In the rows, zero is written as 128.
One turn sends every row of this set to another row. A few are shown first. Where does it send the rows asked after them?
J677: [126 131 127 130 126 140 150 114 139 112 139 142 136 132 157 100 113 135
 156]
J699: [124 156 150  96 117 143 155 131 146 123 129 122 111 119 140 159 116 165
 129]
J645: [123 162 145 123 128 147 164 125 115 136 116 131 112 135 109 121 128 130
 159]
J244: [125 148 118 143 150 131 126 108 128 112 125 131 115 123 131 115 137 126
 157]
J493: [145 134 102 118 144 130 142 102 136 116 110 119 139 131 158 137 118 153
 141]
J32: [125 141 118 105 132 147 137 133 145 139 137 139 141 116 144 143 114 161
 127]
J183: [ 83 147 141 124 153 125 128 105 133 120 123 141 133 153 136 145 116 149
 133]
J235: [114 158 111 110 154 155 138 116 139 112 111 117 144 113 154 155 125 127
 157]
J210: [113 159 118 101 131 155 170 125 130 142 113 125 157 127 134 138 124 139
 142]
J483: [ 81 156 140 107 135 128 133 103 131 120 143 149 132 153 148 151 125 149
 147]
J221: [124 164 150 125 116 128 155 135 162 121 112 146 148 146 160 124 121 165
 155]
J466: [144 176 149 101 124 115 149 113 144 144 134 137 101 131 137 145 112 160
 148]
J270: [136 151 140 127 138 125 150  99 123 143 135 122 104 124 120 126 104 138
 135]
J874: [134 148 113  97 148 141 145 118 153 118 112 135 122 117 130 105 114 138
 165]
J321: [ 89 148 142  98 158 125 123 112 144 106 132 142 122 152 146 144 120 148
 146]
J310: [124 175 140 104 126 119 149 106 144  96 119 111 112 132 151 141 151 155
 137]
J801: [123 155 146 101 127 147 153 148 149 116 106 130 116 133 128 123 141 163
 145]
J988: [ 82 154 148 118 136 126 131  99 140 105 123 144 113 144 135 146 116 150
 155]
J86: [134 161 156 126 148 141 160 132 135 128 132 138 122 160 155 126 112 127
 171]
J275: [130 189 144 128 144 122 146 111 123 132 125 126 111 151 138 144 142 132
 166]
J46: [135 142 130 117 161 151 134 131 142 139 125 132 120 117 130 139  91 134
 155]
J494: [110 167 127 124 121 140 136 142 148 117 112 136 145 127 149 151 153 159
 143]
J7: [ 90 160 137 113 152 117 131  87 144 120 123 145 129 149 141 145 109 143
 153]
J131: [144 147 129 146 137 138 138 121 133 125  98 137 110 142 139 146 112 149
 176]
J451: [111 154 143 112 132 159 170 121 144 109 118 125 146 128 162 148  98 131
 158]
J971: [128 156 155 110 129 123 175 103 140 104 127 112 124 149 159 119 118 144
 133]
J897: [133 173 129  78 127 127 170 103 139 130 132 127 120 140 139 119 135 143
 153]
J685: [141 153 126 122 118 130 162  89 114 119 122 112 109 140 152 158 118 144
 152]
J747: [132 143 134 120 137 154 154 136 122 123 107 114 127 148 154 173 126 155
 140]
J271: [148 147 125 111 118 122 134 124 143 114 124 136 106 146 161 142 136 174
 157]

J321 moves to J7
J699 moves to J46
J86 moves to J221
Where do these go?
J801 moves to J874
J494 moves to J244
J685 moves to J747

One turn sends every row of this set to another row. A few are shown first. Where does it send the rows asked after them?
J548: [133  96 120 140 130 145 139 130 157 142 130 128 111 143 131 151 133]
J167: [157 127 121 123 131 132 131 117 136 105 141 144 133 108 124 157 135]
J840: [112 140 147 130 144 132 140 108 102 152 132 116 127 137 121 121 120]
J262: [114 131 145 132 134 128 133 112 101 151 124 120 117 127 123 112 110]
J979: [126 115 123 119 110 141 125 146 148 144 120 125 125 151 143 161 137]
J479: [157 124 122 105 134 141 147 129 132 117 136 139 135 104 128 159 129]
J525: [110 158 134 124 129 141 123 115  93 149 121 118 118 126 142 133 129]
J949: [139 124 117 121 143 146 136 135 124 104 123 148 128 103 143 162 131]
J307: [155 127 119 108 134 143 148 131 130 116 130 141 139 102 131 157 126]
J630: [127 118 130 136  99 134 115 135 149 141 129 130 125 143 143 151 144]
J564: [135 108 123 148 114 138 135 124 158 145 123 137 125 146 126 139 128]
J467: [125 101 128 130 120 139 145 141 154 151 117 124 135 149 127 148 127]
J812: [123 123 126 141 104 138 117 141 147 136 112 140 130 145 143 147 137]
J839: [131 144 119 122 133 141 122 101 105 145 124 101 105 121 122 150 127]
J398: [129  99 128 150 111 134 131 134 157 148 118 128 136 132 125 144 130]
J624: [117 127 150 130 131 125 132 114 102 155 140 110 115 122 123 115 116]
J223: [124 143 115 125 132 144 122 109  99 141 109 101 113 114 122 149 124]
J485: [113 115 129 134 124 144 127 145 141 134 122 141 117 153 152 150 138]
J407: [123 127 125 136 138 140 144 107 110 158 119 102 122 107 112 133 116]
J689: [119 143 144 119 130 126 113 114  94 140 136 111 109 129 131 128 125]
J708: [106 137 150 130 141 128 139 114 101 155 135 103 132 125 120 128 124]
J457: [129 112 143 124 147 132 150 140 130 118 143 142 145 104 138 146 131]
J170: [113 110 135 133 118 136 122 149 145 140 133 127 124 139 152 159 143]
J314: [126 119 121 121 110 145 125 147 146 143 112 127 126 154 141 157 136]
J765: [143 134 140 106 138 136 152 136 128 118 142 152 146 116 139 144 130]
J308: [129 101 128 128 120 140 144 137 154 151 122 123 130 152 127 148 127]
J162: [149 125 121 126 131 134 130 126 128 105 126 144 143  98 126 159 130]
J748: [139 131 141 125 137 127 142 126 129 106 139 157 149 121 128 139 131]
J267: [130 132 123 135 140 142 145  97 110 157 128 109 112 118 112 128 116]
J109: [111 144 141 121 130 128 114 121  90 137 120 114 118 125 134 130 120]
J513: [124 134 123 126 123 134 113 117  98 145 114 105 103 108 127 135 117]
J743: [134 118 140 124 153 136 155 129 132 114 147 155 135 121 138 141 130]
J611: [131 139 122 122 124 138 115 107 102 144 123 110  93 119 127 134 120]
J697: [122  92 120 145 129 145 140 140 151 141 112 127 123 130 132 154 127]
J389: [147 119 122 117 140 141 135 130 132 110 145 138 119 104 141 168 139]
J522: [137 125 146 127 133 122 136 129 131 112 148 144 154 110 128 145 136]
J469: [112 155 139 120 126 135 120 115  97 152 137 109 115 122 140 139 135]
J637: [138 132 141 107 134 133 150 141 128 118 143 146 151 110 138 146 132]
J648: [128 119 131 130 137 127 129 106 104 146 123 100 112 110 110 131 112]
J527: [131 126 125 130 140 133 133 102 102 142 120 112 108 122 107 126 108]

J637 moves to J467
J949 moves to J485
J748 moves to J564
Where do these go?
J689 moves to J624
J525 moves to J840

